In the data rows, zero lies at 4.5, halfway between 4 and 5.
Here are some points:
[3 4 4 3 5 7 4 8 4 3 5 2 4 1 3 4 3 4 7 8 6 4 6 6]
[5 3 2 4 6 9 8 6 8 3 4 4 4 2 1 4 5 4 6 8 4 5 2 5]
[6 7 3 3 2 4 4 2 4 2 4 5 4 5 6 4 3 3 5 4 6 5 4 2]
[6 5 6 6 1 2 0 1 4 3 2 3 3 4 7 6 4 2 7 7 7 6 6 6]
[6 6 3 4 2 3 3 4 3 4 4 4 3 5 6 4 5 1 3 2 6 6 6 5]
[5 7 5 4 3 5 4 4 3 3 4 5 5 4 4 5 4 3 7 8 5 3 5 3]
[3 1 3 8 5 6 5 4 3 6 5 4 9 2 4 4 7 6 4 3 4 3 5 2]
[2 2 5 3 3 4 6 5 4 6 5 3 5 4 3 3 3 3 6 3 5 3 4 4]
[3 6 5 4 2 2 3 3 2 3 5 3 3 5 7 5 4 5 4 3 3 4 4 6]
[4 5 1 5 5 8 5 6 7 4 3 4 4 3 4 2 7 5 4 3 3 3 5 5]
[2 3 2 3 2 2 1 6 0 4 3 4 3 6 9 5 2 3 7 4 6 4 5 5]
[6 5 2 4 4 4 2 3 1 4 1 2 4 4 8 7 5 3 6 5 3 5 4 4]
[6 3 4 3 1 2 2 5 3 3 3 4 4 5 8 7 5 4 5 5 7 6 4 4]
[3 3 2 4 6 9 8 7 6 4 3 4 2 4 4 5 3 2 3 4 3 3 4 5]
[5 3 4 5 6 9 9 7 7 3 4 6 3 4 3 5 4 6 6 5 2 6 3 5]
[2 2 3 4 8 6 9 7 9 5 4 3 1 4 3 2 7 8 4 3 5 2 4 5]
[3 4 5 7 2 5 3 3 1 4 5 6 6 4 3 4 4 3 3 4 3 5 5 4]
[1 3 7 4 4 5 3 4 8 3 3 4 4 5 4 5 2 0 6 8 6 5 6 5]
[1 3 3 7 8 7 8 5 6 5 4 6 5 5 2 5 6 7 2 4 4 3 4 4]
[7 5 7 5 4 2 3 3 7 6 4 3 5 3 2 4 3 3 5 5 7 7 6 5]
[5 8 4 1 2 2 2 3 5 4 6 5 6 4 4 5 4 3 3 4 3 3 3 3]
[2 3 7 5 7 3 4 6 6 3 8 6 5 4 1 5 9 5 3 4 3 3 4 3]
[2 4 7 8 3 4 2 3 6 5 3 8 6 3 2 5 4 4 3 6 9 7 7 5]
[3 3 3 4 6 9 7 7 8 5 3 5 4 5 6 4 5 6 6 3 2 2 5 3]
[4 5 6 8 4 3 4 4 5 6 6 8 6 2 2 5 4 6 4 4 3 3 5 6]
[3 3 3 4 9 9 6 6 8 4 4 4 4 5 2 5 5 6 3 2 3 4 4 4]
[2 3 2 2 5 7 9 6 4 4 5 3 3 4 4 5 7 5 4 4 4 3 2 3]
[9 5 5 4 3 2 2 5 0 5 4 4 3 8 9 6 3 5 7 6 4 5 4 3]
[6 4 5 4 3 4 1 2 2 3 3 0 1 7 9 8 4 3 3 6 8 7 5 5]
[3 4 4 5 6 7 4 6 1 7 5 7 7 5 3 4 5 8 1 6 4 2 5 3]
[1 2 1 4 4 6 7 6 7 4 3 3 5 5 1 3 3 5 6 5 3 3 4 5]
[5 6 6 6 3 1 4 4 9 7 5 7 5 3 4 3 5 4 7 5 3 6 3 3]
[5 4 5 4 3 2 4 3 4 5 6 6 6 4 4 5 6 4 3 5 2 5 4 5]
[3 2 4 3 6 7 8 6 9 3 4 3 5 3 2 5 3 5 8 8 5 7 4 5]
[4 2 4 5 5 5 7 6 3 5 3 3 3 4 2 4 3 2 3 4 4 5 4 5]
[4 3 7 7 3 2 1 4 7 4 7 5 5 2 2 5 3 5 6 7 3 5 0 5]
[6 6 4 4 4 3 4 4 2 4 5 4 4 6 9 5 2 2 2 3 3 3 6 8]
[5 4 3 4 3 3 3 5 1 5 5 5 4 7 8 5 3 3 6 7 6 6 4 5]
[4 6 6 7 4 4 4 3 9 5 6 6 6 3 1 4 4 3 6 5 9 6 6 5]
[2 3 4 3 5 8 9 9 7 5 5 8 6 3 3 5 5 7 4 2 4 3 3 3]
[6 4 6 5 3 1 2 3 5 5 3 6 5 5 5 4 5 4 7 6 6 6 7 4]
[3 5 5 7 5 3 4 4 9 8 4 6 5 4 2 3 7 7 4 5 3 5 5 3]
[3 4 2 6 0 3 3 4 3 5 2 3 3 6 4 4 3 5 6 5 3 5 4 5]
[6 5 3 7 7 4 4 6 6 5 4 6 5 3 4 0 3 2 4 5 8 5 4 5]
[8 9 7 4 2 0 3 4 4 7 5 6 6 4 3 5 3 2 5 6 7 4 5 6]
[3 2 4 4 4 5 6 6 3 3 5 3 3 3 3 5 3 4 2 3 3 4 4 8]
[2 4 5 4 6 5 4 6 4 4 3 5 1 5 3 4 3 5 4 4 4 4 5 5]
[5 4 3 3 4 6 8 6 6 3 4 4 3 6 3 5 4 3 6 6 7 4 4 5]
[9 6 4 3 3 1 1 4 3 7 3 4 5 8 9 8 5 3 4 4 4 5 7 6]
[2 4 5 5 4 3 2 2 2 6 7 7 6 2 5 4 2 2 5 6 6 5 4 6]
[6 6 4 3 5 1 3 4 2 4 4 5 5 3 5 4 5 6 4 3 2 5 5 3]
[6 7 4 2 5 2 2 4 3 5 2 5 7 7 9 5 2 2 4 1 5 7 6 6]
[4 7 7 7 3 3 4 5 3 4 4 4 2 8 6 6 4 2 7 6 5 4 5 5]
[4 5 3 4 2 4 4 3 2 4 4 4 5 7 7 4 5 4 2 5 7 6 5 4]
[4 6 6 6 3 4 3 2 3 5 7 6 7 4 2 6 8 7 4 3 2 3 2 4]
[4 4 6 6 5 4 2 3 2 4 4 6 7 5 4 5 6 8 3 5 1 4 3 2]
[3 4 3 3 8 9 8 5 9 6 3 2 3 2 4 4 4 4 8 6 6 6 4 3]
[2 5 3 3 3 5 6 5 5 5 4 3 3 5 5 4 5 3 3 4 4 4 1 5]
[3 4 4 3 2 6 7 5 5 4 4 2 2 2 3 4 7 8 2 2 5 5 5 2]
[2 5 4 5 7 7 6 6 8 4 4 4 3 4 1 4 4 8 4 4 3 4 5 4]
[7 3 7 2 4 3 2 3 3 3 5 3 2 7 9 5 4 3 8 6 8 7 6 6]
[6 1 3 4 0 2 4 5 1 5 4 4 3 7 5 5 2 4 2 3 6 4 5 6]
[3 3 5 5 2 5 6 4 5 5 3 1 3 4 3 2 3 4 2 5 6 6 4 7]
16 more points follow, each with its number after it:
[6 4 4 3 1 3 2 6 3 3 4 3 4 7 8 4 4 3 3 3 3 5 4 7] 0
[3 6 6 6 4 3 1 3 8 6 4 3 5 2 4 3 4 3 7 6 5 4 1 2] 1
[5 3 3 4 5 5 8 5 7 5 4 2 2 1 3 6 4 6 5 4 4 5 6 3] 2
[5 3 4 4 5 7 7 6 7 5 6 2 4 2 2 4 4 3 3 5 3 4 3 5] 3
[8 6 4 2 3 3 3 4 4 3 5 5 2 7 9 7 2 3 7 6 7 6 4 4] 4
[8 6 5 5 2 4 2 3 3 3 5 5 9 6 5 3 4 4 5 4 4 3 4 3] 5
[3 3 3 0 6 9 9 6 8 6 6 2 3 4 3 4 2 4 6 6 4 5 4 3] 6
[7 5 5 5 2 3 3 4 3 4 6 6 8 5 5 5 2 5 8 9 6 7 4 5] 7
[3 4 4 6 7 8 6 5 7 6 4 8 5 4 2 5 9 7 1 2 4 2 3 6] 8
[4 4 3 4 2 6 6 7 4 3 2 5 3 5 2 4 7 6 4 3 5 5 2 4] 9
[4 4 5 2 2 2 2 6 2 3 5 6 5 6 8 7 2 3 4 4 5 7 5 6] 10
[8 7 5 4 4 3 3 2 4 4 6 4 7 3 2 5 4 5 2 4 3 3 2 5] 11
[5 8 5 6 5 3 2 3 2 5 5 4 2 8 9 7 5 5 6 6 3 5 4 4] 12
[5 5 4 3 7 7 7 4 6 4 3 5 2 4 4 4 4 5 4 4 5 5 5 4] 13
[4 4 3 7 9 8 8 5 5 5 7 7 9 3 5 3 7 7 2 5 5 5 3 4] 14
[5 4 6 8 8 4 4 3 1 5 2 5 7 4 7 5 9 8 3 1 2 3 5 4] 15
Which two of these numbered points are nearest to each point below, looking only along the 4 directions in which the first points spread most? Their numbers follow each, nearest first.
[9 5 4 3 4 1 2 4 2 5 4 4 5 8 9 4 4 3 3 4 5 3 5 4] > 12 0
[5 4 3 4 9 9 8 7 7 5 3 3 3 4 4 6 4 4 8 6 8 6 7 6] > 6 2
[2 3 3 6 5 6 7 4 6 4 3 5 2 2 2 5 5 4 5 8 4 3 4 4] > 3 2
[2 4 1 3 7 9 9 7 7 4 3 3 3 5 3 5 6 6 7 6 3 4 2 5] > 6 2
[3 3 4 3 4 7 8 8 9 5 2 4 3 3 4 4 2 4 9 5 7 7 4 3] > 6 2
[2 5 4 4 5 8 9 6 8 4 3 4 4 5 1 4 4 2 4 3 4 4 4 7] > 3 2
[4 6 5 6 2 3 3 2 3 5 3 4 6 6 6 6 6 5 6 3 5 5 4 4] > 5 11
[4 3 6 8 7 4 4 5 6 7 5 7 7 5 3 3 8 7 4 4 2 4 5 6] > 14 8
[7 6 4 6 3 0 5 4 4 5 4 5 2 7 8 7 3 4 9 6 7 5 6 5] > 4 7
[4 3 4 4 2 5 6 7 7 5 4 3 3 5 5 3 4 4 6 7 4 4 3 3] > 13 2
[2 3 6 5 7 8 7 6 2 4 6 7 8 5 4 6 9 6 1 2 2 5 4 3] > 8 14
[7 7 5 4 3 4 4 3 3 4 2 4 3 7 9 7 6 4 1 1 2 3 3 4] > 12 0
[3 5 5 9 5 5 1 2 5 6 5 8 7 5 2 2 6 6 2 5 4 3 4 4] > 11 14
[3 6 2 4 5 7 9 7 7 3 5 4 3 3 3 5 5 7 5 5 4 3 4 4] > 2 3
[4 6 6 7 4 4 4 1 5 5 4 9 8 4 4 5 4 4 4 4 2 3 5 7] > 11 5
[7 6 4 4 2 3 2 5 3 4 3 2 2 8 9 7 5 4 6 5 8 8 8 8] > 4 10
[5 7 6 4 3 3 2 2 3 5 4 5 6 5 4 4 4 2 4 2 3 6 3 5] > 5 11
[4 3 5 7 5 6 4 3 9 7 5 6 5 3 4 3 4 4 6 6 7 4 3 5] > 1 3
Here are 16 other points, each followed by its number:
[5 6 4 3 4 1 3 5 3 5 5 3 3 6 8 7 4 4 7 7 7 6 3 3] 0
[4 3 5 7 5 6 4 3 2 3 4 3 7 7 5 4 7 5 4 5 4 6 2 4] 1
[5 2 4 7 9 5 5 3 4 5 7 6 8 3 2 3 3 3 5 1 5 4 5 7] 2
[1 3 3 6 7 4 6 2 9 8 5 5 4 5 4 5 4 4 8 8 6 7 5 5] 3
[7 6 5 4 3 4 2 3 2 4 4 4 5 5 7 4 3 3 6 6 4 5 4 6] 4
[4 4 3 3 4 8 6 5 5 4 5 5 5 4 2 5 4 3 7 5 5 6 5 5] 5
[4 4 4 7 8 7 7 5 9 6 6 6 3 5 4 3 3 4 4 4 2 5 6 7] 6
[6 3 5 4 4 4 0 4 3 2 4 4 6 7 8 7 7 4 2 2 5 5 6 6] 7
[4 1 5 6 7 5 4 5 6 6 5 5 5 6 2 4 5 4 4 4 2 4 3 3] 8
[8 5 3 3 4 4 4 6 2 4 5 6 7 5 5 3 3 3 5 7 4 3 4 3] 9
[8 8 5 3 3 1 3 4 2 4 6 7 9 4 4 3 3 3 8 5 8 6 6 4] 10
[4 4 2 3 6 6 7 9 4 4 3 3 3 3 6 5 6 7 4 4 4 4 6 4] 11
[2 4 6 5 5 4 4 4 8 3 7 5 5 2 5 1 5 3 2 3 6 3 6 6] 12
[3 1 3 2 4 8 5 7 3 5 5 4 6 5 5 2 3 3 4 3 3 5 5 3] 13
[2 4 4 6 5 5 7 7 8 5 5 5 3 5 2 5 3 5 5 4 3 1 2 3] 14
[3 2 4 4 5 8 9 8 8 7 6 6 7 4 3 4 4 4 5 5 4 5 3 4] 15
Which two of these numbered points are nearest to each point below, looking only along the 4 directions in which the first points spread most? Their numbers follow each, nearest first.
[8 5 3 3 4 1 2 4 0 5 5 4 2 6 8 4 4 5 5 1 5 5 5 6] > 7 4
[6 4 4 4 3 4 0 5 2 4 5 2 5 5 5 4 4 3 5 5 7 5 7 3] > 4 9
[2 5 4 3 4 7 7 7 4 3 4 2 2 4 5 3 5 3 2 2 5 4 4 4] > 13 11
[2 6 7 4 5 7 6 8 4 4 3 4 3 4 4 5 4 6 2 4 3 3 4 4] > 13 8
[1 4 5 4 7 6 8 6 7 7 5 6 4 3 4 4 5 3 7 7 4 4 5 4] > 6 15
[3 4 6 6 6 4 4 3 2 5 6 6 8 4 2 4 3 3 5 3 8 6 6 5] > 12 2
[3 1 3 5 6 9 7 7 9 3 6 4 2 3 3 4 5 3 3 6 3 4 4 3] > 15 6
[3 3 6 4 3 7 8 6 5 5 4 4 1 4 3 3 3 2 7 3 6 8 7 5] > 5 3
[3 3 3 3 2 5 6 5 5 6 5 4 3 3 2 4 4 5 3 3 2 5 3 8] > 13 2
[3 3 1 6 9 8 6 4 9 6 4 6 3 2 2 4 5 4 5 3 6 6 6 5] > 15 6
[8 8 4 2 3 3 1 4 2 4 5 8 6 4 4 4 5 5 6 5 8 9 6 5] > 10 4
[6 4 3 5 3 7 6 4 6 3 3 3 2 4 5 4 7 6 3 2 3 3 5 4] > 11 13
[3 5 3 2 3 3 3 3 1 3 5 7 3 6 9 7 4 5 1 3 3 4 4 6] > 7 1
[6 4 5 5 1 3 5 4 0 5 3 5 4 8 6 6 3 5 3 4 3 5 1 6] > 7 1
[3 3 6 7 8 7 5 8 6 4 3 4 3 2 4 3 5 7 4 3 2 5 5 6] > 14 15
[3 3 6 7 5 4 5 5 4 7 6 7 7 4 4 4 3 5 7 6 4 2 3 4] > 2 12
[3 6 5 5 2 1 3 2 7 6 3 5 4 3 3 4 2 6 4 4 4 4 7 5] > 12 2
[6 2 5 3 3 5 2 4 3 4 4 4 5 8 9 7 3 3 2 3 4 4 4 4] > 7 4
